rotation ticks, each row followed by its count of ticks
The counts run from 0 to 868.
[ 53 -59 -48 -81  14  19   3  -4 -37  11  15  -2 -24  43 -20 -25 -37  15
  21 -13 -51 -12  10 -37   7  -6  13 -17   6  37  16 -45 -13 -48  62  33
 -31 -13  31  -7 -45 -31 -24  -4  15   2 -10   8  10  55 -15  -9   3 -30
 -22  11 -70  37  22 -26  16  14 -12 -51  -9   5 -68 -27  21 -28  24 -24
  -9  20 -12  -4 -31  17   3 -16  51 -37  55   7  14  24]	514
[ 30 -48  24 -26 -25  30 -30 -46  -7  28 -26   3 -37   9   8 -17   5  14
  -8   3 -25 -58  -3   7  25  -3 -31 -44  30  11  -7 -65 -54 -24  61 -24
   7   2  -9  14  -3  31 -22  10  34 -49   6  23  26  32 -49   7  17 -47
 -57 -36 -46  33 -16 -71  21   3 -42  13  15  46   2  -6  -1 -19 -40  28
 -19  20 -37  20 -21 -15  11 -22  25  12  24  38 -20   9]	90
[ 40 -62 -12 -60 -22  50   4  -4 -42  35  12 -22 -33  39  24   3 -29  12
  35 -16 -29  32  29 -18  27  16  19  15  23  65  73 -33 -18 -21  78  20
 -29 -11  47  30 -25   5 -46 -19  -6  12   5 -12   4  23 -70 -23 -17 -23
 -28   1 -10  21   5 -35  56  -1   1 -62 -39  -4 -57  14  23 -27   3 -25
 -13  24 -13 -10 -56   4 -16  -9  23 -35  47   2 -28 -19]	122
[-12 -16  13  21 -27  31  -7   6 -31  44 -13  40  -8  -9  10 -44  78  37
 -32   1 -30 -40 -17 -23   7 -38  -2   4 -24  37  26 -57 -29  -8  49 -10
 -38  14  42 -28 -53  -7 -23   9  52 -21  15  39  -3  67   0  17  34   6
 -24 -25 -23  47   1 -40   6  24 -41 -20  15  -5 -20  11   1 -38   3 -32
  19  76 -30 -31   5 -19   0 -14  32  32  74  42  18  11]	700
[  8 -48  57 -22 -34   9 -30   4 -17  42 -33  25 -31 -28   4 -58   6 -11
 -64 -46   3   6  -3  27  17 -24  -6 -17  22   3  -6 -38 -16 -28  22 -32
 -13  42  80 -40 -21   3 -41 -24  13 -42   2  24   8 -43 -29  37 -16 -54
 -32 -22 -45   0 -10 -53  43  10 -20 -63  23  -2 -24  -2   8   4   0 -26
  12  40 -38 -12 -40 -26   9  13  38  62  48  52  16 -20]	649
[  6 -25  11 -71  -4  15 -35 -13 -38  -1   2 -31 -46  10  23  -1 -12 -44
   0 -76 -14  28   5  -9  11   9 -12 -27  28  66  34 -58 -70 -18  10 -31
 -24  25  32 -40 -18  17 -11   7 -19  -8  -1  31  17  -6 -71  -1  10 -41
  -9  13 -36  24 -23 -41  51   9  14 -49 -38  23 -42   7  62  24  21   3
 -17  15  -4 -12 -37  17  31 -20  61   6  29  -4   8 -18]	24
[ 62 -47 -22 -55   1  49 -13 -34   5  -9 -13 -40 -37  43   4 -40 -18  -9
  19  15  -3 -51  10  19  38  16   6 -33  26  39  11 -73 -49 -11  84   8
  -9  -3  47 -12 -18  25 -28  -5  46 -36  15  43  33 -13 -48  28  22 -49
 -52 -25 -71  24  15 -44  18 -27  -5 -25   4  40 -17  -2  17  -8   3  21
  -5  12  -9  18  -6  13  -2  -7  16   5  32   4  12  33]	366
[ 22 -25  22  10 -23  44 -29 -39 -12  43 -10  44 -48   5   5 -38  16  37
 -22  26 -44 -50   3  -3  -3 -14 -28  15  12 -12 -18 -74 -42  18  45 -28
  27  22 -25 -33 -19   8 -28  28   4 -62   9  25  18  44 -45   1  23 -21
 -33 -16   6  16 -18 -63  30  42 -18   8  -1  40   9  10 -28 -58 -40 -13
 -12  39 -32   0 -29 -30  12 -47  31  54   8  46 -12  -3]	358
[  9 -41 -20 -41  -5  30 -19 -17  -6  68  -3  -3  16  -4 -19 -14  -6 -18
 -22  -3 -41 -38   1  19  -4   2 -11 -24 -36  26  12 -37 -54 -40  42  -8
 -12 -14 -48   5 -37 -30  -1  23  17 -46  -6  39  24  57   5  -9  -4 -29
 -16  11 -62  25   7 -63  55 -13 -46 -37  45 -11 -52 -19  26   2   0 -25
   4  16 -33  -3 -25  -9  13  -7  25  -1  64  66  29   7]	332
[  7 -40  57 -21 -26  21 -33   0 -33  63  -3   4 -22 -29   1 -25  39  33
 -27 -46  -8  20 -29   3  16   0 -42  -8   1  60  26 -49 -48   2  27 -54
   3  67   2 -13 -27  24   1   1 -11 -14  -1  18  12  12 -58 -11  18 -53
 -28 -31 -16  40 -40 -48  30  15 -24 -31 -13  17  -4  10  59  -6 -20 -15
 -21  44 -50 -10 -38 -20   5 -17  48  24  21   9 -17 -17]	26
[ -8 -36 -14  -4 -55  13 -34 -26 -52  26  12  -8 -42 -33 -16 -26 -34   7
 -15 -10 -60  18   3  -5 -19 -67  34  13  28  23  28 -47 -15 -17  42 -26
  22 -20  -6 -20   6 -17 -25  20  19 -48 -30  30 -31  28 -48   2 -51 -17
 -12  44  14   4  -6 -32  37  23 -37 -70  43 -18 -52  14 -28 -17  -5 -14
  30  84   9 -17 -25   6  -1 -51  64  17  34  35  26 -43]	52
[ 60 -65 -10 -74 -12  34 -26 -30 -50  30   0  33 -24  11  -1 -24 -39  -1
 -20 -40 -10  -6  50   6  39  13 -42  20  14  35  25 -52 -21 -30  68 -11
  -4   3  43 -15 -29  -7 -56   9   6 -26  36   9   6  16 -38  25 -30 -37
 -29  -6 -38  15   3 -53  33  18  17 -21  37  45 -22 -15   6 -29 -11  -6
   5 -11  19  -9 -47  -6  34 -38  32 -25  56  29 -17  21]	450
[ 24 -57  24 -40  -5   2 -18   3 -17  94 -25   7 -28   0  32  -4  16  11
  29 -16 -40 -38  -2 -23  17   8 -37 -32  21  28  28 -41 -43 -23  23  -1
  48   0  -6  11 -24  20 -33  12  19 -49 -10   0  24  48 -58 -16 -15  19
 -49 -14 -14  -6 -23 -48  25  37 -46 -11  46  10 -36  22  17 -55 -34   1
 -18  42 -27  22 -32  22  27 -26  27   8  22  48 -28 -13]	269
[ 10 -36   6  -5 -21  -7  -5 -29 -36  18  -7  28  12  16 -14 -45   6  15
   1 -40 -38 -44   5 -18  16 -30 -20 -35   3  30  14 -54 -84 -18  47  -6
 -19  20  -3 -33 -53  -9  18   5  25 -10  33  33  14  35 -23 -22   5 -29
 -38  -7 -73   5 -26 -59  -4  45  -9   3  -1  32 -18 -57  41  -5  -1 -19
 -22  26 -55 -18  19  24  11  13  44  12  59  27  32 -48]	421
[ 12 -59  -5 -47 -34  46 -29 -24 -19   8 -14  -6 -10 -30  25 -14 -46 -16
 -32 -26 -27  24  10   0  21   3  54  -8  87  23  50 -49  37  -9  34  21
  27 -14  19  -9 -31  22 -42   5  -3 -13 -41  16  21  21 -23 -16  -6 -22
  -1  19 -23 -41  -3 -48  61  20   3 -46   6   0 -89  38 -12 -10  11 -13
   6  17 -12  17 -23  27  15 -51  36  50  22   7  15 -27]	741
[ 57 -49  34 -26 -22   3  -4   5 -73  71  -5   3 -37  26  21 -61   2  36
  28  -3 -36 -14   6   2  46  27 -40  29  -6  39  16 -31 -37  -5  48 -32
   1   8  43 -11  -7  -9 -34  -3  19 -12  11   1  17  41 -43  25  -7 -15
 -12 -39 -25  24  11 -48  24  23 -37 -28  20  34  17  17  -2 -49 -49 -11
  -8  37  33  13 -45 -11   7 -16  17 -22  45  61 -20  12]	452
[ 20 -74 -36  -1 -49  45   6  -6 -10  73  31   7 -11  -7  -2  -5  13  45
  -6  13 -34  38 -20   5  28   5   1  21 -65  52  26 -35 -32   1  77  24
 -25  31  13  -7 -16  15  15  -7   9  -1 -32  -5  24  61 -46 -33  32   0
  -2  -7  21  32  -1 -48  32 -11  -8 -23  11   6 -12  29  29 -66 -10 -52
  20  49   6  -2 -40 -26 -12 -38  15   5  40  40  -1  -9]	576
[ 12 -22  44 -21  -7  14  -3 -17 -77  21  -4  12 -75  45  26 -44  19  20
   1  -6 -40 -24  23 -48  17 -28 -30  17  13  25  34 -68 -48  -2  26 -50
  -3   1  62 -31  10 -13 -78  20  14 -31  24  25 -26   5 -79  24 -14   3
  -2 -14  11  36 -20  -2  25  50  -7 -24   2  11  -5   3 -16 -17 -12   4
 -13  48  25 -17 -26  -4  15 -38  34  -4  38  25  -8 -23]	176
[  4 -35  68   7  -5  -1  -2 -11 -69  61  17   7 -19  38 -21 -56   4  37
  33  17 -90 -39  -5  -7   2   3  -9  19   6  25  37 -18 -32 -18  24 -34
 -25  -9  -9  -9   3 -36 -23  10  36   0  -6   2   6  72 -44  -9   9  -8
  -8 -43 -36  40  18 -50  33 -12 -52 -52  -7  -7   1  -6   0 -20 -13 -16
 -14  52  -7  -6 -17  -6 -13  -5  -4 -15  39  56   3 -34]	61
[ 52 -12  18 -15   4  55 -10 -21 -29  23  -1 -12 -19  51  13 -57   5  -7
 -16  16 -18 -65  24  22  30  27 -45  21 -16  40  -7 -28 -54  -4  38 -29
 -51 -15  46 -38   0 -17 -68  33  16 -34  55  32  -3  -8 -39  23  25 -28
  12 -18 -38  15   2 -24  49 -15 -47 -36 -10  -1 -20  -9   6  -4  15 -24
  -2 -30   7   1 -12 -14  18 -12  21 -10 108  34 -12  14]	455
[ 27 -36 -26 -57 -19  63  -6  -2 -48   9  12 -31 -34  25   9  -3   0  -5
  -4 -48 -33  39  -2  -3  30  19 -15  10 -10  83  36 -63 -59 -10  67  -9
 -37  10  41 -12 -16  -6  -7 -10 -14  -3   1   9 -11  20 -61 -11  22 -38
 -18   9 -36  42 -17 -31  56 -11  17 -56 -32  13 -53  11  66   5  32   0
  -1   7  14  -5 -46 -16  14 -38  44 -20  45  -6 -13  11]	301
[ 16 -42  14   5 -27 -21 -41 -46 -36  58   7 -16 -30 -16 -36 -65  -7 -31
 -49 -25 -46  17  27  32 -21 -13  24   8  -8  30 -17 -60 -24 -13   8 -30
   7  22  12 -58  10 -35 -21   0   6 -26 -14  36   0 -23  -7  20  15 -43
 -29  45 -25  29  -4 -33  36 -13 -60 -49  45 -28 -26   6  20   6  12 -23
  35  55   2  -1 -14  29  -8 -12  51  34  58  56  33 -66]	50
[ 26 -31  53  -1 -23 -20 -28 -19 -78  53 -11  21 -65  31  12 -58  21  49
  -9 -10 -47  -8  14 -10   9  -2 -28  34  19  26  33 -85 -35   8  11 -51
   5  26  44 -23 -11   2 -44   5   0  -7   3  20   1  -9 -51  28  -1 -16
 -34 -28   0  31  -2 -33  20  37 -42 -31  13  45  28   5 -19 -33 -30   5
  -2  53  13   1 -25   3  -1 -45  35  -4  22  25 -30 -27]	175
[ 15 -43  81   3 -20  -1 -35 -18 -30  10 -25  -8 -40  -7  21 -44   9  14
  -6 -17 -57  22 -17  15  12 -22  18  -9  77  30  32 -39   5  19  26 -53
   2  14  55 -41 -24  25 -30  -8  25  12 -22  12  22  -5 -42  25  59 -43
 -39 -17 -42  15 -11 -58  51  -9 -22 -53 -43  13 -19  30  -4   4  -6   3
  -7  73 -22  15  -4  20 -11 -21  33  63 -18  14  -9 -20]	289
[ 28 -19 -41 -22 -10  68  -8 -37 -24  -1   1   0 -41  48  33 -11 -31   2
   6   8 -36 -59  20 -29  -5 -26  -2   8   1  -4  -6 -82 -27  12  73  27
  -1  -2  20 -34 -26  13 -33  40   9 -52  16   7  21  55 -71 -10  30  -2
  17   0  -3  -6 -10 -65  42  49  -4   6 -43  41 -31   5 -22 -52  10 -19
 -16  -7   9   9 -32 -18  48 -54  45  32  22  21  14 -12]	360
[-16 -16  26 -11   0  51 -21   2 -24  28 -23  31 -20 -22  -3   2  60   0
 -30 -13 -27   1 -27  -3  17 -31   1 -22  17  24  25 -41  15  -3  56 -22
 -32  11  13  -1 -32   2 -42  11  79 -25 -26  42 -19  41 -19   9  39   8
 -59  -7 -35  79  14 -42  46 -18 -44 -29  15  -6 -41  46 -25 -29   0  19
  40  60 -30 -19  -8 -39   9 -32  27  22   9  51   9  47]	433
[ 57 -47 -43 -26 -14  60 -19 -37 -16  28  23   2 -28  10  11 -20 -52   8
 -18   5 -41 -46  29   0  26 -19  -9  29   5  13   1 -47 -32  -5  85   8
   6 -26  46 -27 -22  -2 -46  23  30 -72  19  23  10  28 -57   5 -10 -13
  14  27 -10  -5   6 -53  31  15  -7 -34  31  26 -35  -6 -25 -57  24 -17
  20 -14   4  -6 -30  -9  29 -55  27  19  60  37  15  32]	182
[ 19 -50 -12 -36   2  35   7  -7  25   6  -3 -22 -13   5  -4  -6  17 -55
  16 -45 -20 -13  11  29  16 -19  -6 -32 -11  36  -3 -17 -36 -33  72  23
 -47 -10  51 -15  -2  12 -31 -18  40 -23   8  25   2  26 -83  -8  21 -22
 -61  17 -46  70 -12 -43  44 -53  -3 -16  -4  -7 -36  31  22 -15  33  -8
  32  16 -23 -15 -11 -12  16  -7  40 -16  36  59  22 -22]	39
[ 30 -58 -29 -77 -19  61 -15 -14 -54  29  -6  36 -35   1  23 -27 -18  10
 -22 -13  -7  -1  41 -21  30   0 -12  28  31  57  32 -51 -13 -20  66  -4
   7  -9  21  -4 -31   8 -43  18  14 -56  15  33 -24  42 -32   8 -18 -14
 -14   2 -13  20 -10 -46  42  51   2 -15  39  25 -49  19  -5 -32 -17   9
   2 -16  18   1 -50 -17  31 -58  53  -2  50  18 -32  16]	449
[ 36 -37   3 -30  -5  28 -20 -41  -7  50  -1 -53 -10   1  30 -28   0 -13
  33 -16 -27 -41 -16   9  39  19 -37 -39 -21  51  14 -55 -95 -18  38  -5
  13   5  32 -14   1  24 -22   7  13 -32  29  40  61  -6 -49   2   0   1
 -39  -9 -41   9   5 -42  36   1 -37 -16  33  18 -33  19  66 -16  11   7
  21  40 -12   7 -12  25  29   8  -9   2  42  50 -10   0]	545
[ -2 -30  49  22 -13  -7 -32 -51 -39  28 -26  18 -52  21  17 -56  15  10
 -17 -27 -42 -17  -9 -31 -10  18  30 -29  16   9  22 -79 -44   2  15 -41
   1  36  19 -59 -19  -4 -28  23  -1   4   4  26  69 -13 -47  -9  53  17
 -64 -20 -14  11   9 -11  51  10 -44 -27   7  15  12   7 -17 -19 -11  13
  18  89  -8 -12  -7  26 -14 -11  20  54  12  45  10 -53]	620
[ 13 -12 -39 -36  -1  48 -14 -33  -6  20  17 -19 -44  11 -25  -6 -30  -3
 -21   7 -49 -33  10  -8 -34 -53   0 -10   0  18 -21 -69 -31 -19  54  15
 -18  11 -10 -30 -16 -33 -42  32  10 -73  12  50 -30  33 -27   2 -15 -42
  -3  34 -39  41 -23 -42  31  16 -28 -42   9 -36 -59 -39  20  -7  24 -37
 -11  19 -37 -26  -6   9  10 -49  65  28  52  28  47   1]	509
[  5 -30  36  -5 -47   9 -35  11 -18  57 -30  16  -5 -22  47 -61  30  -4
 -11 -62 -30  -8 -24  25  26 -30 -13 -33  15 -15  -9  -9  -6 -14  54 -18
 -17  21  33 -32 -35  20 -18   2  23 -11 -37   2  46  28 -26  18  35  -7
 -24 -23 -53   7  -1 -88  38 -13  -4 -12   1  11  -5  31  19 -10 -29 -10
  14  48  -5  16 -17 -27  32  -2  30  66  13  69   4 -13]	828
[ 16 -49  12 -43  -2  23 -15 -27 -62  17 -10  49 -38  27  16 -31  20  -3
 -39  -9 -18  -8  41 -30  11  -3 -10  27  68  42  21 -50  15  -9  10   2
  -3   9  50 -36 -51  -6 -77  36  12 -23  11  -1 -49  31 -28  11  17  -6
   6  -2  17  19 -31 -41  41  36 -26   3   3  30 -13  13 -30 -37 -12 -21
 -22  30  -6  17 -34  19  12 -82  69  20  56  25 -23 -13]	716
[ 38 -47  31 -42  48 -10 -40 -40 -33  70   5  -5 -31  43   5 -53 -16 -37
   0  -9 -67 -27  21  -4 -18  34  -2  -1 -12  12 -17 -77 -22  26 -11 -13
  18  34   4 -35 -12 -31 -47  43   0 -27   1   8  45 -11 -32  25  52  -1
 -28  32 -15  29  -7 -30  71   1 -60 -34  33   3 -43   7  -1 -33  18 -12
   4  14  -6  21 -33  39  -2 -52  24  35  20  37 -16 -26]	263
[-30 -15  -4  32 -30  70  -2   2 -31  10 -17  61 -17  -6   4 -38  45  14
 -41  12 -25 -31 -24 -17  13 -54  14  20  -9  12  34 -60  -8 -10  70 -25
 -44  -6  40 -22 -58  -8 -48  19  59 -15  24  44 -24  34  -1  -7  30   8
  -8 -28  -8  28  -4 -22  38  35 -25 -31   1 -18 -44   2 -16 -29  24 -12
  13  57 -31 -18   3 -26   5 -31  41  25  71  19  35  20]	701
[ -3 -33  37  16  12   6 -12 -30 -45  68 -15 -22  -6  14 -20 -49  30 -10
  -9 -16 -71 -32 -16  -1  -6 -31   4   1  46  12  -5 -49 -20  13 -31 -16
   3  13 -29 -43  -3 -13 -23  35  -1 -21 -10  13 -28  48 -45  -2  43 -31
 -24  10  -7  28 -33 -70  27  12 -56 -15 -15 -21 -25   4   4 -19 -14 -16
 -20  67 -27   5  19   6 -13 -18  47  59  29  36   0 -65]	685
[  4 -74  -4  33 -36  52  -1  -5  -3  13 -27  24 -35  14   7 -10  60  -9
  -9 -22 -31   5  13 -20  25 -36  32 -32  45 -14   9 -56   7  -4  71  22
 -31  12  45 -13 -32  21 -40 -20  22  14   0   4 -21  42 -60  -8  20  -2
 -76  -2 -15   3   0 -38  40  20  -2  -3 -24   4 -26  29 -36 -47   8 -21
  -2  80 -37 -13   6  -3 -15   3  59  42  19  32 -17 -47]	765
[ 23 -24  69   5   6  23 -42   9  -5  50 -46 -26 -20   3  11 -62  43   0
  -8  -3 -48 -30 -28  37  37   5  -8 -25  16  25 -11 -31 -19   5  10 -30
 -17  11  30 -19 -25  21 -23  20  15 -17   3  19  33 -14 -30  31  56 -33
 -30 -37 -61  10   2 -47  58 -12 -57 -40 -27 -25 -32  18  20  -6   8  12
   6  56 -51  23  -7   0  -4  21  10  55  29  42 -14  18]	11
[ 40 -24  31 -34  -8  38  -4   8 -74  40  -8  -4 -42  37  36 -53  17  43
  43  10 -55 -44  -6 -12  38  11 -20  35   1  29  53 -26 -16 -12  43 -44
 -27  -9  60  -2 -16 -11 -57  14  24 -29   9  -2   2  32 -61  21  -8  -4
  34 -53  -6  29  19 -26  33  22 -30 -23 -16   5 -14  19  -5 -49 -25 -12
 -15  39  33   8 -50 -10  -1 -39  13 -18  72  47 -35   8]	453
[ 37 -63  53   6  -5  25  -1  -3 -19  78 -18  -2 -18  35  -9 -48  36   5
  -3  -3 -30   7 -14  14  27  26 -13   7 -28  59  39 -42 -38  -2  25 -24
 -32   7  39  20  -5   0 -32 -14 -29  21  28  -9  15   0 -57 -19  12 -11
 -41 -19 -14  40  -9  -9  59 -15 -64 -31  -4 -32 -25   3  34 -33  -8 -16
  -8  51 -42  -3 -40 -10 -40  46  20 -26  74  33 -34 -40]	125
[ 42 -32 -44 -28   4   7 -40 -50 -57  12   8  -1 -35  31  13 -26 -56 -20
   1 -10 -58 -25  32 -18  -3  30  -5 -10  -8  -2 -17 -75 -43  22  46  -4
  12  21 -10 -63 -26 -10  -9  33 -23 -20  10  20  62  20 -40  -3  50 -11
 -17  26 -33  -4  13 -69  51   2  -4 -22  -4  46  -7   2  -3 -32  16   1
   9   6  40  12 -37 -10  35 -58  20  26   0  48  11   3]	84
